(in the rows, 128 means zero)
Named turns come first, each shown by rows before and after it. Which turns, in which order, take the first row of each pair that follows to the second? Write the first one first, as in the answered first pair.
Z:
[130 126 154 164 126 129 113 119 132 114 155 105 147 117 153 148 112 119
 141 119 121  98 149 105 132 124 147  92 115 131 145 157 144 107 134 123
 122]  ->  [146 126 160 170 121 139 120 132 119 123 122 106 156 111 150 138 139 115
 136 128 110 123 151 102 148 121 170 103 116 128 157 150 129 111 127 143
 126]
[124  92 125 102 131 166 145 127 125 131 112 139 125 117 106 108 110 119
 105 132 134 142 102 139 132 111 133 131 159 137 121  97 113 145 137 147
 116]  ->  [107 123 111 115 150 122 132 121 137 110 151 126 109 136 115 133  89 145
 140 142 137 113 114 160  89 102 112 130 134 146 118 115 147 125 146 138
 110]
[157 130 147 170 109 124 154 123 128 165  92 125 157 100 132  81 197  99
  94 145 135 152 161 103 151 153 130 155  74 143 136 150 125 112 147 157
 127]  ->  [122  95 147 142 109 138 141  83 160 147 152 137 143 102 129  82 132  83
  82 112 161  94 143 101 136 172  81 103  98 152  98 170 148 127 158 112
 127]
[120 119 132 163 166 135 138 162 157 128  99 101 113 150  88  88 130 128
 155 155 173 148 128 104 137 144 134 167  97 139 118 103  99 101 152 133
 114]  ->  [110  90 134 148 158 155 138 142 168 127 113 107 114 147  85  79 108 114
 142 135 184 131 116 100 142 154 120 147 116 140 106 108  99 114 155 110
 117]
A:
[142 136 107 122 149 105 116 142 114 120 119 132 127 121 139 137 146 153
 111 147 106 146 132 105 130 119 164 133 153 142 147 110 106 138 121 151
 121]  ->  [130 138  93 112 158 103 115 145 117 113 133 141 111 135 134 139 125 165
 122 150 103 140 121 119 114 112 135 136 150 132 128 104 116 132 129 147
 115]
[103  95 126 143 106 192 181 131 170 107  79 140  87 145  92  76  93 157
 117 142 157  73 147 112 151 129  89 160 126 122  77 156 167 134 108  90
 150]  ->  [122  90 150 161  96 191 179 130 172 118  58 130 118 126 102  71 129 137
  92 136 162  84 171  90 173 143 132 157 130 137 107 174 147 144  97  95
 160]
[118 141 112 115  91 171 126 167 136 164 110 103 110 116 123 128 125 147
 133 167 129 128  98 152 116  97 100 203 122 114 116 152 107 102 150 137
 140]  ->  [112 122 121 105  80 189 129 161 144 164 117 110 115 113 119 117 118 134
 123 156 140 117  91 146 126 104  85 188 132 110 107 157 106 113 153 124
 142]
Q:
[125 111 147  88 111 157 125 150 121 131 101 162  98 113 118  87 116 113
 115 125 134 156 128 156 157 119 110 108 149 123  75  82 124 149 144 124
 147]  ->  [140 127 177 121 100 139 123 154 120 139  81 144 126 102 127  86 157 104
 109 123 137 168 166 143 170 133 151 116 130 130 110 108 115 144 138 130
 156]
[106 152 149 150 110 130 131 120 153 128 127 113 149 126 128 115 143 113
 140 110 160 111 143 122 128 147 127 130  89 123 134 175 145 126 135 111
 142]  ->  [112 118  92  90 141 136 125 136 114 123 140 149 105 147 118 130  99 147
 125 141 127 134 107 127 121 101 109 121 160 122 106  96 122 138 125 144
 117]
[154 138  86  82 164 117 113 110 125 129 157 165  89 144 136 167  84 138
 110 122  98 132 123  86 109  94 116 112 215 175 122 111  96 142 128 140
  97]  ->  [158 180 165 159 127 102 118 108 164 136 127 120 147 111 146 152 154 100
 120  92 131 122 179  74 123 145 165 130 129 184 173 202 112 130 131 113
 129]
Pairs:
Each pair is 2 to 3 turns apart.
[123 150 127 140 146  80 124 148 119 118 141 142 132 126 146 153 148 142
 152 129 110 133 150 131  83 106 181 157  90 153 155 142 144 108 117 147
 109]  ->  [132 142 132 134 138  97 131 159 104 130 111 146 140 118 143 141 165 137
 141 130 105 157 145 122 105 105 194 164 103 152 159 129 125 114 108 162
 110]  Z then Z then Z
[160 124 120 153 138 114 102 136 109 138 139 142 135 117 146 143 145 136
 120 150  98 180 148 115 136 116 167 125 126 122 155 122 106 139 115 145
 108]  ->  [140 138 154 179 113 118 113 123 142 130 146 124 148 109 142 131 145 118
 133 121 130 148 158 121 127 148 152 122  81 117 142 173 133 130 130 107
 123]  Q then Q then Q
[129 139 104 126 160 135 132 151 105 132 107 133 102 150 114 132 133 170
 162 160 110 152 117 163 104 101 110 162 107 109 126  87 123 113 126 154
 121]  ->  [107 147 127 147 143 147 143 143 135 127 108 126 110 145 111 115 128 151
 171 135 137 120 118 172 100 126  89 159  67  96 107 128 151 110 136 116
 136]  Q then A
[119 156 153 142 137 117 143  97 156 133 161 109 156 132 145 140 109 113
 141 112 139 104 159 116 114 144 122 130 157 177  99 163 136 143 148 102
 118]  ->  [147 163 122 133 154 107 143 132 110 143 127 121 141 141 146 152 132 143
 139 154 102 158 152 121 117 105 145 154 178 173 114 111 107 136 136 155
 103]  A then Q then Z
[154  63 146 163 107 139  90 145 137 191 140  92 154 150 125 151 171 120
 119  97 111 100  99 100 122 114 132 159 155 127 126 107 126 136 122 131
 135]  ->  [153  56 140 152 112 140  90 146 133 192 146  98 147 152 128 149 163 126
 114  97 107  99  88 102 116 110 121 158 162 128 118 100 128 135 124 136
 131]  Q then Q
[133 150 104  94 122 154 149 145 110 118 117 141 122 165 110 101 136 129
 150 148 113 154 116 145 126 137 112 154 114 103 108 121 119 130 154 107
 108]  ->  [145 149 114 104 115 147 146 147 101 128 104 137 136 158 114 102 155 123
 142 153 110 171 129 135 142 142 142 155 120 112 129 122 101 133 145 122
 110]  A then Q then A
[ 94 161 104 129 154  84 123 125 128 102 191 122  95 152 125 159  90 166
 180 126 130  95 137 170  69 106  80 125 102 131 109 118 167  95 147 117
 128]  ->  [137 118  97  92 131 162 151 163  83 137  97 160  97 135  95 115 135 158
 141 143 102 176  99 159 139  87 111 153 149  99  97  42 101 127 131 166
 128]  Z then Q then Q
[156 132 132 137 139 105 119 127 116 127 112 126 137 121 148 148 154 127
 118 135 111 164 142 106 129 120 170 131 157 143 173 119  98 127 118 158
 127]  ->  [123 171 120 143 133 114 136 140 137 117 110 119 112 139 129 125 139 141
 171 137 132 141 121 155  97 120 106 162  79 104 128 131 143  98 138 132
 133]  Q then Z then A
[130 101 119 118 132 128 126 111 135 132 143 137 134 126 131 135  97 126
 114 125 127 116 119 129 125 122 123 113 156 131 118 127 131 135 126 125
 113]  ->  [144 122 115 126 130 122 134 136 117 139 109 134 135 127 129 135 126 138
 126 147 113 144 122 136 129 108 140 143 142 125 130 108 124 127 124 153
 109]  Z then A then Z
[109 148 119 123 138 133 126 119 133 106 138 127 128 130 113 134 110 135
 151 129 140 107 116 156 110 135  94 119 114 120 115 144 160 118 149  99
 111]  ->  [135 154 142 154 128 115 126 119 128 121 113 111 166 110 129 139 160 121
 136 130 135 129 145 133 131 147 154 124 113 141 162 161 136 122 134 121
 118]  A then A then A
[147 106 151 129  98 150 144 135 127 135  89 148 145 116 137 109 141 101
 104 122 146 160 111 106 183 148 132 155 144 107 129 117 105 145 121 128
 135]  ->  [149 117 117 114 119 131 140 149 102 132  95 158 123 134 137 126 133 134
 121 154 122 174 101 118 162 115 121 166 155 102 127  84 105 131 121 154
 124]  A then Q then Q
[124  32 176 119 144 162 102  91 124 163 140 155 173  64 117 137  83  88
  94  99 168 128 136  75 168 149 170  95 209 155 169 142 102 164 107 135
 120]  ->  [143  83 185 169 150 112  98 110 117 169 119 127 190  65 132 159 137 107
 120 125 155 151 175  74 158 143 215 125 162 167 216 163 102 134 103 162
 126]  Q then A
[154 115  96 103 132 145  78 127 138 107 137 168 113  88 102 110 112 196
 108 114 135 121  85 146 146 139 120 123 148  69 114 105 140 139  98 136
 138]  ->  [172 141 109 133 129 121  80 144 125 120 109 152 129  83 107 118 160 202
 114 131 124 145 111 140 152 132 163 142 131  71 147 110 127 131  92 163
 139]  A then Z then Z
[126  95 142 134 105 153 144 156 109 151  86 112 142 120 124 108 151 117
 118 132 131 163 105 132 152 113 128 139 125 118 123 118 101 122 131 144
 121]  ->  [ 98  86 125 115 112 155 141 139 127 130 128 114 119 134 119 115 103 121
 127 121 144 123  92 147 128 109  81 118 128 117  90 119 124 120 143 117
 117]  A then A then Z
[114 147 116 142 139 116 114 162 100 149 124 121 130 139 176 163 140 140
 119 124 114 190 175  65  79  98 133 101 150 117 182 120  97 119 120 166
  97]  ->  [ 95 150 130 154 144 107 105 141 124 137 158 108 131 138 182 173 118 131
 126 102 139 149 187  68  63 116 116  83 134 128 175 156 125 115 127 129
 109]  Z then Z then Q
[146 172 134 152 125 103 136 162 103 138  77 124 128 135 121 129 181 143
 151 157 112 172 137 142 126 110 154 183  76 104 147 118 125 111 116 166
 124]  ->  [153 105 173 129  99 158 132 119 121 147  81 132 162 103 119 107 168  87
  86 104 134 151 131  97 177 146 170 134 136 126 146 137  94 160 105 133
 135]  Z then A
[133 147 132 184 152 101 140 147  83 132  90 124 118 137 138 163 148 141
 175 107 120 185 167 158 129 149 157 152  75 109 103  88 167 127 102 187
 155]  ->  [ 97 132 124 165 163  97 125 114 111 110 154 124 103 149 138 174  85 133
 177  79 145 123 158 168 101 160 113 108  86 120  75 112 197 131 115 140
 152]  Z then Z
[123 171 113 124 131 144 119 116 165 110 109 145 131 115 145 115 129 151
 169 133 140 122 140 145  84 138  86 140 132 128  86 141 138 145 121 102
 121]  ->  [131 179 127 136 125 139 121 119 167 112 103 139 142 113 148 116 144 143
 166 127 145 126 149 138  90 143  96 145 117 128  98 155 135 141 122 103
 121]  Q then Q then A
[110  83 138 121 123 155 110 110 101 103 124 135 125 144 109 109 125 126
 116 101 112 116 102 144 139 113 145 123 144 114 121 116 136 151 125 112
 147]  ->  [118 122 128 149 139 108 103 118  92  99 131 119 126 151 125 136 151 149
 147 125 100 124 125 152 111 102 166 139 120 125 147 121 142 124 123 134
 139]  Z then Q
[142 124  76 106 150 113 125 154  82 137 121 150  94 155 119 140 123 165
 127 172  96 152 112 138 116  86 129 139 153 122 135  65 108 125 124 178
  92]  ->  [105 119  79  98 145 132 130 137 116 120 148 147  76 163 110 128  80 157
 145 150 126 108  92 159  97  99  74 130 128 106  90  88 148 123 144 132
  99]  Q then Q
[124 120 127 100 128 151 127 143  92 121 107 145 116 152 138 149 116 147
 106 141 125 135 118 127 121 111 147 132 134 138 124 119 124 122 122 137
 131]  ->  [119 136 129 110 132 126 118 133 103 111 125 134 114 153 147 160 108 153
 117 140 123 118 131 131 104 116 142 128 124 144 132 135 138 115 128 127
 131]  Z then A then Z
[124 156  95 127 146 107 145 122 144 113 110 165  78 135 134  91  90  99
 140 144 173  84 123 171 116 133  83 129 122 110 122 161 133 113 132  90
 118]  ->  [147 156 128 149 127 118 154 136 139 134  60 157 111 114 132  74 145  78
 124 141 170 115 139 151 149 151 128 147 109 112 156 173 108 123 121 109
 132]  Q then Q then Z
[127 127 104 110 145 108 121 118 144 122 170 142 117 149 138 150 101 152
 139 132 130 123 116 134 107 121 113 107 148 146 110 127 144 121 137 129
 122]  ->  [141  92 121  98 130 143 135 122 143 134 143 159 127 135 129 130 110 130
 113 122 136 139 108 123 142 128 125 100 172 140 107 118 118 144 129 130
 125]  Z then Z
[138 141 116 124 120 120 110 150 109 115 136 114 113 148 132 138 141 134
 144 123 116 126 121 141 121 119 130 134 142 111 112 109 114 139 117 152
 119]  ->  [126 137 143 141 105 127 108 132 130 112 142 108 129 136 137 126 139 110
 139 101 138 106 134 135 127 145 131 121 129 117 112 143 123 146 121 123
 129]  Z then Q then Z
[147  97  93 126 193  94  92  99 114 105 147 153 136 111 171 142  86 152
 122 168 128 121 115 125  97 115 119  86 172 187 120  97 133 146 111 158
 134]  ->  [159 149 125 184 173  78 103 120 114 115  97 125 168  97 175 134 155 152
 143 178 131 145 156 130 102 128 158 127  99 175 156 127 139 122 112 171
 149]  Q then Z then A
[106 123  92 106 100 136 151 142 152 150 102 172 146 136 108 125  95 128
  86 112 115 106  83 143  94 188  80 110 141 111 116 129 108 133 139 102
 148]  ->  [ 98 135  89 115 105 121 145 140 153 141 116 170 140 140 110 134  90 138
  98 117 119 101  87 146  77 188  70 106 130 112 117 135 118 122 142 103
 143]  Z then Z then Z
[141  94  97 108 143 142 103 115  95 140 154 117 122 128 131 154 116 121
  87 137 112 144 118 101 151 115 177 104 191 140 165 113 118 161 100 149
 108]  ->  [128 124  73 110 160 114 102 130  88 133 163 114  99 150 130 166 106 154
 124 162 105 144 114 129 115  93 154 120 169 130 156 101 137 137 107 158
  98]  Z then Z then A
[160 153 121 106 136 108 121 114 132 118 149 115 149 129 144 148 102 106
 127 134 133 114 145 115 163 136 157  94 158 139 115 136 111 171 100 151
 141]  ->  [158 182 127 130 139  87 123 128 132 118 136 103 156 132 147 152 122 116
 150 142 130 119 158 125 151 138 161 114 118 135 118 151 123 154 103 155
 142]  Q then Z
[177 143 127 164 151 105 100 154 103 164  99  72 178  88 119 153 159  94
 118 156 186 150 142 131 183 124 140 136 129 128 173 140 112  90 140 128
 133]  ->  [170 126 133 162 149 105  94 137 111 158 124  69 186  84 124 160 143  85
 102 140 193 132 146 120 179 135 138 119 143 140 175 151 113  99 135 115
 133]  Z then A
[104 137 111 126  94 111 132 104 152 113 166 116 120 123 124 135 102 146
 176 120 167  97 141 148 102 165  93 132  99 138 109 150 159 107 151  98
 127]  ->  [127 128 146 146  81 119 130  92 155 124 146 107 157  99 129 132 135 119
 150 109 175 108 169 116 130 188 139 126 111 157 143 172 135 122 142 100
 133]  A then A
